rotation ticks, each row followed by its count of ticks
The counts run from 0 to 164.
[-37  10 -21  18   6 -22 -40 -18 -46  18  10 -26  -6 -24  19  15 -27  40
  -1   6 -29 -12 -14  -2  -1 -37  31 -18  -4  38 -13   6  11 -12  -8 -14
  35   4] | 156
[ -7   6   8  13  28 -21  -5  -5  -8   4  18 -15 -30 -36   8  20 -12  -3
  30   0 -19  -1 -28 -28   7 -33  59   1 -20  35 -22   0 -27 -18  -5  -3
  28  -3] | 92
[-39  36  -1  20   5 -37 -33   3   7  22  10  22  16   4  31  13 -36  19
  36 -14   8  24 -12   8   2 -33   6 -14 -35   2  22  19  13   9  11   9
  29 -22] | 139
[ -7  12  -4   1  35 -16   0   1 -11  10  -7 -28 -26 -36  14  15   0  14
  -1   6 -31  -6 -42 -49 -11 -24  36 -11  -8  42 -16  -1 -35 -12 -17   6
  31  14] | 94
[ -9  21  -8   9 -11 -22  -1  21 -20  12 -19  16 -10  24  27  30   2   9
  -3   8 -12   0 -40 -27 -17  -2  16 -21  21   3  28  60 -22  27  20  38
  22  -3] | 132
[-11   1  -9  14  -5 -41   4  -2 -29  15  11   9 -46  -6  13  -3 -33  -7
 -18  -8  -9   2 -28   8 -18 -17  42  -2   5  22 -28  24  19  -4   2  63
 -16 -14] | 22
[ -4   1 -20   9   8   7 -35  10  -3   6  28 -27 -11 -18   7  25 -14   5
  33   8  -6   1 -37 -20  12 -14  16 -56   2  18  23  46 -28  -6 -15 -27
  34 -10] | 125
[-15   6 -17   4  -3   3 -43  16 -15  10  30 -17 -32 -14   2   6 -30  -3
  37   7  -5  -2 -31 -12  27 -27   8 -39 -14   1   2  41 -17  -8   5 -31
  24 -37] | 123
[-43  10 -17   4  20 -22  -1  39 -27  20  29   8 -28  -6  13 -12  -1  -6
   6  20  20  36 -15 -17  28 -43  23 -15 -26   4  37   5  10  20 -24  14
  16 -10] | 106
[ -3  10 -29  14  16  -1 -12   7 -41  11  15  25  -8  13   9  25  25   3
  31  12  -3  -6   2  -5 -12 -43  42 -18  -7   6  34  67  -3   5  31  10
  17 -20] | 70
[-43  24   1   5  -5 -35 -35   0  -6  44   1  32 -17   6  16  16 -10   5
   5  14  -2  20 -27 -24  28 -24   5 -47 -20  31  -3   6  21  31 -10  -4
  20   2] | 44
[-10  15 -18   6  21 -28 -34  -7  -7   4  -6  -9 -13 -26  -3  -5 -18  23
  13 -13  11  19 -24  16 -44 -43   3  21 -19  -1  -7  47   3   1 -10  63
  -6 -15] | 84
[-17  15 -10 -13  -4 -15 -29  11  -2  21 -19 -42  -1 -22  -6  34 -33  31
   2 -17 -30   1 -18 -17 -14 -22  -5 -33  -4  32   8  29 -17  -4  27 -15
  52  -7] | 62
[-36   6 -10   1  25 -28   0  30 -21  18  37  14 -22  -8  16  -5 -10 -15
  17   9  17  38 -19 -17  32 -38  33 -29 -33  16  31  -7  11   6 -17  19
  10  -7] | 107
[ -9  17   5  12   2 -33  -6  18 -20  14   7  41 -35   7   0  32  28 -14
  -7   9   2  -5 -20 -48  14  -8  40 -23  -3  35 -27  45   1  28  -1   7
  30  -5] | 39
[-11  17 -13   6  25 -31 -31  -4 -16   0   8  -5 -25 -25  -6  -8 -18  17
  25 -12  17  13 -16  14 -25 -48  14  26 -24  -4 -15  44  -2   2  -1  56
 -11 -28] | 85
[-18   4  18  -3  -8 -36   3  30   4  33 -11 -37 -37 -15  -7  28 -43  -1
  10  -8 -24  14 -13 -19  11 -16  14  -5   5  23  11  33 -13  -4  36   9
  30 -43] | 58
[-39   9 -31   3  17 -25 -13  29 -41  19  33  15 -18 -15  -2   4  21   6
   6  18   8  33 -11 -19  11 -32  16 -11 -12   9  10  22  32  35 -40  12
  21   2] | 104
[-25  -3 -24  14  21  -8 -38  -4 -59 -11  11 -13  -5   3  17  -7   2  28
  -5   5  13  -6 -18  -4  -7 -55  41 -29 -12  19  15  11 -11 -20   7  25
  21  24] | 160
[-16   0 -11  18  -7 -45  -4   0 -29  15  20   7 -38 -20   9  10 -36  -4
 -12 -12  -7   3 -24  12 -16 -12  42   1   1  30 -35  28  32   0  -6  45
  -8 -14] | 23
[ -2  10 -24  -3  14  -2 -47  -5 -38  -3   5  -4  10  -3 -13  28  11  31
  17 -11  -8  -8 -12  -7 -26 -36   4 -46 -10  16  15  50  -9 -11  25  -2
  34   4] | 66
[-17 -14  -1   3  25 -42 -20   0  -2  15   7  -9  -7   0 -31  17  -1  -3
  19  -1  18  46 -20  -4  -3 -11  -9 -45   5  11  42  52  -1  -1 -19  51
  -6  -5] | 51
[  7  -4  -1  16  22 -15 -31   9 -18 -26  24  -5 -20  -8 -14  16  20   0
   4 -15  33  -9 -32 -40   2 -19  37 -40 -14  34  -9  38 -29 -13 -11  18
  25  18] | 34
[-18  -2 -14  15  13  -5 -50  22   0  -9  22 -47 -20 -36   1  -1 -24  24
   4 -11  29   0 -36 -16   1 -31  19 -17 -21  32  -8  18 -13  -9 -27   5
  33   5] | 30
[ -6   9 -14  14   9 -34  15   5 -20  20   1   6 -47  -7  15  -7 -24  -2
 -28  -8  -8   5 -32   5 -33 -18  36  -9   8  24  -5  29   5  -5  -2  71
 -15 -11] | 21
[ -8  21  -1  -7  26 -15  -7   2 -20   6 -14 -16 -33 -21  14   7   1  18
 -13   8 -30 -11 -50 -50  -9 -33  36 -17  -6  36 -19  -7 -40 -11  -5  20
  30  15] | 95
[-19  31  -1  14 -22 -39  -6  14 -29  18  -2  45   3  26  24  36 -12   7
  11  -5 -12   5 -25 -14  -7  -5  26 -13  -1  -1   4  52  11  38  24  26
  24 -14] | 134
[ -9   7   6  17  34 -16  -5   2  -8   3  18 -19 -39 -33  14   9 -16  -1
  34   0 -12   1 -21 -30  15 -46  56  12 -24  31 -20   9 -30 -19   3   3
  22 -19] | 91
[-20  18 -31  26  49  -8  -4   1  -3  26  30   6  -7 -14  29  -7   2  15
   5   6  -7  18  -5   6 -23 -40  25 -34 -23  28  41   6   2 -12 -31   5
  22  11] | 14
[-33   1 -28  15  20   1 -41   3 -51  -2   2 -31 -12  -4  23  -8  -9  37
 -10  12   5 -11 -23  -5 -13 -54  27 -24 -10  19  18  10 -14 -17  -2  16
  26  17] | 159
[ -4  18  -2 -19  -8 -35 -15  26 -17  14   0   3 -57 -15 -25  -2 -32  -6
  -8 -20  -8  11 -30  -6  -4 -14 -13 -30  -7   1 -21  45   3   3  20  31
  -1 -42] | 117
[ -3  13 -34   0  19   7 -27  14 -38   8   2  -1  -5   4  -6  13  22  30
  13   4  -3  -7  -9  -9 -33 -45   3 -21   3   4  36  70 -17   6  17   9
  27 -11] | 68
[-15 -12 -25  21  23 -11 -28   0 -54 -18  24  -7   3   4   5   6  16  19
  -2   2  19  -5 -16  -2 -16 -41  49 -34 -10  27  17  20   2 -17   2  30
  19  27] | 161
[-15   3  -6  -6  24 -31  18  33  19  22  15  -5 -20 -24   6   0 -19 -17
  -8  -7  10  45 -36 -24   3 -19  19 -50 -17  29  39  -5  -3  -2 -26  34
  13   6] | 110
[ -1   9 -36  -2  16   3 -39   5 -38   3   1 -10   3  -1 -18  26  18  32
  13  -5  -7  -2 -11  -8 -34 -33   4 -34  -1  15  24  69 -10  -1  12   5
  34   3] | 67
[-28   1   3  -4  16 -41 -40 -12  -7  11   4   9  -5  14 -10   2 -13  -2
  21   4  21  38 -28   1  14 -32  -7 -66 -17   8  29  24   5  -9  -5  34
  -6   3] | 49
[ -9  22   1  -7  19 -23 -14  -6 -38   2 -11   1 -28 -17  15   7   0  18
 -10   8 -28 -16 -47 -42  -4 -32  39 -26  -8  28 -28  -4 -32 -11  11  21
  23  19] | 96
